In the data rows, the value 128 means zero.
Some points, one per row:
[220 170 111 184  81 167 108  86 196 132 191 138 117  58 105 147]
[132  95 140 135 114 135 158 108 151 148 116 108 130  91 147 165]
[109 133 108 117 151 136 114 104 134 151 169  76 114 122 113 154]
[ 63  80 189 110 174 135 207  94  82 130  87 115 127 168 202 150]
[ 67 148 122  74 176 118 191 136   8 106 135 184 128 161 148  79]
[153 158  58  81 109 153  77 130 120 140 164  92 138 131  89 141]
[173 165  39  82  98  91  64 175 191 150 130  73 107 142  68 142]
[ 81  52 224 136 161 131 255  86 183  92 119 121 143 179 155 211]
[ 60 192  56  65 164 118 135 125  20 121 196 187 113 161  81  39]
[186 111 138 176 115 146  66 146 198 161 121  60 140  93 149 152]
[159  79 229 149 111  88 162 148 222 109  60 112 142 127 181 199]
[134  85 159 168 145 123 119 133 180 129 129 104 135 105 148 133]
[217 170  57 104  62 128  33 134 171 179 133  80 123  50  92 152]
[ 83 194  70  84 171 115 111 100  13 138 177 171 101 151  76  50]
[ 92 115 173 130 142 105 182 143  93 100  91 151 157 167 138 143]
[243 165  67 142  46 158  28 136 180 180 128 123 144  59 115 120]
[131 142  66  96 116  75  38 156  95 138 130 134 125 150 106  80]
[ 78  78 195  73 171 119 217  46 124 141 164 150 141 154 138 162]
[178 210  35  81  95  90  73 170  72 137 150 148  91 147  51  84]
[140 150  45 104 106 137  44 151  65 130 178 137 129 138  67  63]
[103 109 161 177 144 144 165 106 132 119 124 142 142 136 148 157]
[ 66 122 159 183 175 144 106 130  93 137  93  89 128 149 115 131]
[118 192  20  38 131 105 106 220  39 113 141 175 131 123  89  29]
[ 47 129 194 145 185 143 255 125  54  59 146 199 156 130 167 131]
[143 151  42  96 115 115 118 197  89 130 121 114 142 109 118  72]
[ 99 112 165  92 140  87 205 179 100  74 106 181 154 137 164 131]
[213  99 119 171  81 159  52 170 195 160  78  77 149 111 155 136]
[182  96 189 226 115 171 149 103 193 188  70 108 148  61 185 177]
[  0  75 219 133 199 124 213  67  23 124  75 131 131 207 194 127]
[142 204  27  54 161 115 111 191  18 116 160 203 108 112  95  16]
[243 137 135 146  33 114  31 171 203 143  60 107 108  86 151 157]
[147 201  35  14 128  80 106 197   7  99 177 235 103 120  38  15]
[ 98 152 116 132 157 126 170 132  86 123 118  79  92 143 128 125]
[109 111 153 224 156 139 195 104 162 119 126 127 160  81 161 132]
[169 105 190 185 105 133 145  88 210 121 104 104 131 107 149 200]
[170 140  74 114 113 156  79 147 110 148 116 108 145 138 109 106]
[255 164  43  88  44 147   9 205 150 156 131 123 146  65  92  99]
[192  71 195 218  93 183  98 113 214 153  84  81 131  87 189 183]
[111 104 142 101 142 129 124 134 151 118 141 159 136 125 144 128]
[190 179  49 157 104 122  22 119 168 158 165  95  99 111  64 115]
[195 127 175 196  71 144 113 116 254 116 109 104 112 106 143 218]
[167 132  55 132  94 128  14 165 136 166 143  80 106 120 128 103]
Then 12 other points, each followed by its number:
[122 166  40  92 144 102 102 198  53 112 156 167 136 104 114  30] 0
[ 87  95 132  54 134  90 101 167  55 135 169 207 156 130 122  53] 1
[162 140  61 125 113 121  98 142 147 142 155 131 127  86  98  82] 2
[166 167  22 115  99 147  31 133  87 189 111  62 123  98 125  53] 3
[136 146 100  96  93 124  74 115 125 141 143  99 116 184  90 107] 4
[219  68 153 127  98 168 158 133 194 132 123 123 165  77 161 139] 5
[107  93 179 184 127 127 175 118 163 112  93  78 113 165 153 187] 6
[ 82 179  37  97 131 151 119 166   0 132 185 176 130  96  97  13] 7
[ 83 131 152 162 166 119 233  63  91 125 137 158 106 146 127 115] 8
[ 90 171  65 142 196 158 177 147   3 113 161 171 100 106 140  79] 9
[ 29  98 209 113 169 120 239 128  75  96  82 141 132 157 172 156] 10
[ 53 101 188 186 169 148 183  57 135 129 119 100 114 142 149 169] 11
Which of these numbered points is nearest to each point below, ignoring the 2 directions in which the first points spread most? Its number follows each.
[119  51 255 144 119 138 163  29 201 147 115 105 134 169 143 230] > 4
[ 68 111 145 130 197 140 211 124  83  97 163 182 130 149 119 110] > 2
[180 201 101 156 104 153 113  90 127 111 184 167  99  97  85 116] > 8
[ 59 141  81  94 156 140 133 144  19 150 111 122 130 136 138  85] > 3
[ 98 103 190 198 100 160 157  44 197 147 132  80 120 112 148 187] > 11
[126 148  49  19 135 122 136 162  41 129 175 192 138 117 132  51] > 5
[115 147  70 116 153 133 106 119  73 142 170 138  97 133  98  89] > 11
[170  69 182 228 105 126  84 160 224 155  77  85 152 120 190 174] > 0
[ 82 115 133 117 160 166 149 137  68 129 128 159 148 145 137  94] > 7
[181 163 147 130  77 103 119 133 159 123  85 105 105  82 155 143] > 10
[135 161 121  57 139 120 150 156  56  28 168 208 139 128 106  85] > 5
[162 135  96  82  98  95  80 109 179 138 154  97 108 170  76 134] > 4
[124 184  83 116 141 119 119 101  62 136 168 212 110 132  81  67] > 8
[183 147  48 118  72 147   1 153 132 200 123  54 136 128 113 109] > 3
[ 35  92 218 156 175  94 235 101 114  72 114 149  89 190 123 172] > 6
[148 150  68 122  93 132  47 125  50 157 128 141 131 114 135  69] > 3
[113 167  57  21 149 183 145 163  32 119 166 147 154 146  89  74] > 5
[168 131  61 106 110 134   0 147 152 180 107  57 119 117  89  91] > 3
[198 116 136 118  31 129  58 163 216 171  77  94 148  81 153 151] > 10
[143  89 171 217 102 150  99  53 195 148  99  95 123  96 198 192] > 11
[141  88 229 229 118 124 215  45 249 121 111 137 131  91 183 197] > 8
[ 90  71 245 176 154 133 240  62 208  98 134 134 119 164 145 220] > 8
[ 38 119 163 149 187 143 219  58  84 125 156 168 103 152 114 113] > 8
[223 148  53 153 100 135  73 184 210 127 134  61 124 118  94 154] > 6
[126 103 223 159 116 132 165 100 201 150  76  70 127 105 189 196] > 10
Here are 12 other points, each followed by its number:
[ 64 117 171 138 181  95 132 196  70  79 138 187 122 199 135 112] 0
[ 56 122 146  93 189 148 239  98  60  93 176 215 154 115 136  60] 1
[ 35 163  86  83 206 137 172 107  25 111 157 142 130 162 108  64] 2
[136 124 135 166 138 126  89 128 138 126 146 116 118 126 109 122] 3
[131 173  37  16 144 117  88 174  31 127 170 182 131 135  62  51] 4
[ 93 110 167 112 131 141 177  81 158 132 137 134 135 109 135 153] 5
[ 66 137  90  73 201 143 171 108  36 108 177 210 144 165 104  84] 6
[124 116  66 106 139 123  73 196  42 128 108 148 159 153 136  53] 7
[107 148  67  51 145 139 106 158  61 125 172 147 136 171 109 111] 8
[ 54 101 169  68 182 107 174  90  73 106 152 147 120 204  83 138] 9
[122 193  63  71 151 125 133 132  25 107 127 149 106 170  58  79] 10
[126 120  91  57 126  81  75 186  64 138 180 189 120 133 103  68] 11
The same question for these:
[164  98 196 156 101 114 186 134 176 107  94 141 144  89 165 184] > 4
[112 136 107  80 163 134 135 108 136 120 138 121 117 169  77 142] > 9
[ 87 131 108 145 156 148 183 116 123 118 169 147 136 107 137 111] > 1
[188 152  34 123  56 133   6 174 106 173 115 115 142 130 116  85] > 7
[102 100 106  56 173 109 119 179  68  95 194 191 154 181 100  61] > 11
[103 105 138 126 164 170 207  98 123 112 122 145 144 149 144 137] > 6
[ 89 132 113  44 160 108 186 153  72  98 140 147 142 151 122  96] > 4
[ 91 159  92 104 184 161 158 103  62 120 177 123 126 121  62  91] > 2
[170 105  86  93 113 112  66 169 140 122 163 170 167 137 109 108] > 11
[117  76 201 181 154 139 199  91 140  96  92  93 131 156 173 203] > 10
[170 179  44  87  88 102  80 172  83 122 113 132 104 140  80 108] > 10
[185 139 110 145  78 153  89 100 166 150 101  96 121 121 129 155] > 10
[169 155  60 121 100 147  36 133 122 174 140 154 133  98  89  88] > 6
[ 82 117 191 154 182 140 231 107 118  95 117 165 105 119 184 127] > 1
[129 136 143 155 124 108  80 189 139 113 133 125 113 152 137 135] > 0
[182 103 188 208  90 155 120 126 255 138 125 116 137  76 149 173] > 1
[ 68  67 227 160 192 127 229 148 137  82 133 180 148 138 167 144] > 11
[ 83 101 212 146 125 110 188 118 104 107 128 201 162 153 137 152] > 11
[204 165  56 124 102 147  33 158 101 149 158 154 149  94  87 102] > 6
[185 126  82 124  91 109  18 184 107 154 105 125 115 131 138  96] > 7
[141  78 197 129  94 119 159  84 252 152 124 109 146  98 150 208] > 5
[117 130 212 204 140 120 140 145 191  96 129 120 132 165 166 177] > 0
[ 97 113 170 213 172 119 127 123 167 129 137  98 114 119 157 123] > 3
[179 130 153 116  80 109 101  93 209 150 113 109  84  95 123 181] > 5
[117 106 118 125 127 143  98 117 167 171 162  73 139 131 136 180] > 8
